Rotation paths and how fast each direction turns (degrees each step)
Each turn is a multiple of 5 degrees from 10 to 175, or 0.
Each row of a path follows its step; steps can be skipped.
Rotation 1:
step 0: [ 12  -7   8  -6 -22   7  -2   6 -28 -14 -11  -6   8 -19 -22  -2  -5  16
   4  -3  10  -5  -5  -6  -1 -13 -13   6  12   6  10   6  24 -22  -9   6
  15   0  -9 -10  13   0  -2  -1   0   2   9  -5  -2]
step 1: [ 17 -15 -10  -9 -10  -5   8   5 -11  10 -30 -15  -7   3   1   0  -4 -16
 -16  14  12   8   9   0  -4  -4   6  12   4  -1  -1 -16  15  12 -19   0
  12  -5  11   3  -5   0   5 -26   1  -3  12   6  11]
step 2: [  2 -13 -18  13 -15   0 -11  -5  -7 -20   5  -5  12   0 -22   7  -7   1
  -7  26   2  -6  19   2   0   2  -1  -5  10 -16 -13 -20  -1   3  11  -8
  19   7  -4   3  -6  -1  26   2  14   0  -3  -9   1]
step 3: [  4  12  -9  -7   5   8 -16   1   2   2   1   1  12  -9  -4 -10 -12  13
   8  16  23   7  -2 -15   8 -21  12   6  11  -5   2  -7  35 -16   8  -1
  10 -10  -6 -18  -4  -9   1  -5   5 -17   1   1  -1]
step 4: [ -3 -13 -14  -2  16  15  -2  -4 -23 -14  -3  -8 -10   9  -7  -1  -8   3
 -12  -4   8  17   5   4  24   0   0  11 -11   8  12 -15  -2 -11 -18   8
  20   3  11  -4 -11   0   2 -26   7 -14  -1   1   1]
step 5: [-15  -1  13  -8  -7  -8  -7   6   4  -2 -11 -12   4   9 -22  -5  -1  12
  -5  15 -17   5   0  12   7 -18 -10  10  27  -2   7 -25  -3  -4  10   1
  21   6  10   0   1  18  20  -2   4  -3  -4  -2   9]
step 6: [ 12  11   7  -7 -11 -19  -6   7 -25  -5  -8 -14  11   6 -13  11   1  -6
   4   5   9   4  11 -12   6  -1  13   1  22 -11  12  14   9 -22   3   9
  20  -4 -11 -11  -2  -7   0  -5   4 -11   5  16 -15]
step 7: [ 15 -10  -2  -5   2  -1   1  -3 -28 -11 -16   4  -8   1 -10  -5 -22  -5
  -1  -3   8   1   4  17 -12  -5  -9   1  14   3  -6 -18   6  -6  -9 -11
   0   0   7 -18   1 -13  -5 -30  24   4  10  -1   7]
step 8: [ 19  -7 -16   6 -10  -5 -13  15   8  -8   9  -1   5   0 -23 -15   8  -2
 -10  18  16   6   9   5  -8  -7  -1  16  20  -8   4 -16   1  -6 -17 -10
   8  -2  16  13   2  15  19  -5  -3  -2   3  -6  -9]
step 9: [ 15  14  -4  -3  -3   9  -2  -8  -4   9  -8  -8  22  -5 -21  -3 -17   3
  -1  20   5  -3  10  -7  21   4  -1   6   7  -8   6  12  13 -12  -2   7
  17   4  -8  -5 -20 -20  17  -7   1  -2   6 -23   7]
Directions:
[-1 -6 -4  6  1  0  1 -3  0 -4 -2  0  1  1 -6  0  2  2  2 -4  3 -5  2 -1
  4  2 -4 -1 -1  1  2  6 -4  2  0  5  4  0 -2  2 -2 -2 -3  1  8  1  1 -2
 -2] -> 160
[ 2  0  0  2 -3  0 -4 -5 -8  6 -2 -2 -1  2  1 -3 -1 -4  3 -1  3 -2 -4 -1
  1 -2  0 -4 -5  1  4 -2 -1  1 -3  3 -1 -2  5 -6 -2 -4 -3  2 -4 -2  0  0
  3] -> 120
[ 3  2 -6 -3  5  1 -7  0  5 -3  4  4  0 -2 -1 -2 -3 -1  0  0  8  0 -1 -4
 -1  1  0 -1  1 -1 -3 -2 -5  4  2 -4  0 -2  3  0 -2 -6  1 -1 -2  0  1 -5
 -2] -> 65
[-3  3  2  2 -4 -2 -1 -6  1  3  4  3  2 -3 -2  1 -1 -5 -1  4 -1  0  0  0
 -2  0  4  2  1 -6  7  4 -1  2  5 -1  4  4  4  4  2  0  2  0  1 -1 -5 -3
  2] -> 110
Rotation 2:
step 0: [  7  16  -5 -12  10 -13  13 -20  14  -9  -6   4 -12  -1  -2 -17   7   5
  -3   1   3   3   2  21  10  -9  -1  24  -3  -9  -8 -14 -15 -11  -1  -9
  19  -1  -7   9   8  -1 -27  -7  -2  -6   4  15   3]
step 1: [ 12  23  10  11  18 -14   4  -1  15 -14 -12  -8  -7   2 -11 -11   7  -3
  -2   9  -8 -14  -4  -6   3 -14  -4  -1   0 -11 -17   3 -20 -15   1   2
  15  11 -15   4   5 -14   1  21   4 -10  -9   8  14]
step 2: [ -2   5  12   7  -6  -1  -8   3   7 -12   5   4  -6  -7  -5  -8   8  13
   4   4  -9  -3   6  13 -18  -3  16   0 -17 -14 -20   8 -12 -27  -2  -7
  -4  16 -13 -15   1 -20  -6   0  13   1  -8  26  -4]
step 3: [  9  -7  15 -20  -1   1  11 -15   3  -1   3  12 -18  21   4 -10  -1  11
   4  -1 -10   0  17  14  -1  -7  22  20   4  -7  -4   5 -14  -9 -10 -14
   7  10  -4  12  -6 -14 -10  10  -1  -6   6  21   6]
step 4: [ 14   9  15 -14  22 -15   7  -5   0  -1   7  13  -8   8  -5  12   4   9
   7  14   0  -9   2 -16  -3 -19  -9   1   4  -8 -13  -6 -14  -9  -9  -1
   4  18 -16   3   9 -12 -17   0   3  -4  16   8  22]
step 5: [  5   8 -12 -10  -6 -23  -7   5   6 -10   4  17   9  -6   5  -4  11  -5
  -5   4  -2   0 -11   6  -7  -5  -4   1 -21 -23 -22  -2 -28  -8  -2  -4
   0  11 -14   6   6 -12 -13  -2   5 -11   8  22  -2]
step 6: [ 13   7  -6 -20  -6 -12 -11   7   4  -2 -12   5 -14   7 -11 -20  -2   1
   4  10 -19 -13   0  -5 -10  -3  26   9 -10  -6  -8  -3 -21 -13  -8 -16
   7   7  -4   7 -12  -4   9  18   2 -20   0   6   3]
step 7: [ -1   3  14  -8  10 -11 -13 -12  10   0   3   8 -17   1  -9  -6   2  14
   7   5 -19  -1  11   0 -19 -22  17  -1  -1  -5 -14 -20 -11 -20  -2  -9
  -9  19   2  -9   7  11 -10  -3   3   4  12   0  16]
step 8: [ -5  -3  -2  -5   5 -20   0 -21  14  -8  -2  17  -3   2   7  -1   9   1
  -2 -16  -1  -5  18  10  11 -14  -2   9  -9 -21 -23  -2 -22  -8  -5  -9
  -1  25   6  16   4 -12  -6  -2  -9  -1   8  -4   2]
step 9: [ 18  15   7 -17   5 -20  -4 -11  -5  -6  -3  10  -2  -6 -15   4  15   1
   8  -2   3 -21   3 -19   8   0  15  -7  -8  -8 -23   8 -13 -20  -7 -12
  14   5 -15   9  -6 -11   2   8  -5  -4   0  -5 -10]
Directions:
[-6  3 -4  5  4  0 -2  4  2  3 -7  1 -2 -5 -3 -2 -3  0  0  0 -5  3 -3  3
 -4  2  0  1  1 -4  3 -2  0 -4  6 -2  2 -2 -2  1  0  3  2  4 -1 -3 -1  1
  4] -> 70
[ 1  2  1 -3 -2 -2  4  4  0 -3  0 -2  3  2 -1 -6 -1  1 -2 -1 -1 -3  5  4
  5  1  1  4  2 -3  3 -1 -2  6  1 -3  2 -4 -1  4 -3 -4  5  4 -7  1  4 -3
  0] -> 135
[-3  1  0  3  2 -6  0  5  2 -1 -3 -1  5  3 -3  4  1 -3  4  2  0 -3  2  0
  6  3 -1 -5 -3 -4 -4  1 -1  5  0  0 -1  0 -4  3 -2  3 -1  1  5  1 -5  3
 -5] -> 95
[-2  1 -7  0  2 -3 -7 -3  4 -3 -1  1  0  6 -2 -1  3  0 -4 -1  1 -3 -2 -1
  2 -1  2 -3  0  0  1 -4  3 -3 -1 -5  0 -1  5 -2  0  1 -1  1 -3  5  1 -8
 -5] -> 35
[-3  9  1 -1  4  3  3  1 -2 -1  4  1 -6  2 -1  2 -5 -2 -8 -1 -3 -1 -1  1
  3  3  3 -2 -4  3 -4  1 -7 -2  0 -4  0  4  0  0  0  0  0 -3  0  0  3  1
 -1] -> 0
[ 0  3  1  4 -2  1 -4  3 -1 -4  1  1  1 -1 -1 -1 -6 -1 -2  3  2  5  3 -2
  0 -4  2 -4  1 -7 -3 -3  4  0 -2  5 -2  0 -4 -3  3 -2  2 -2  1  7  6 -1
  3] -> 130
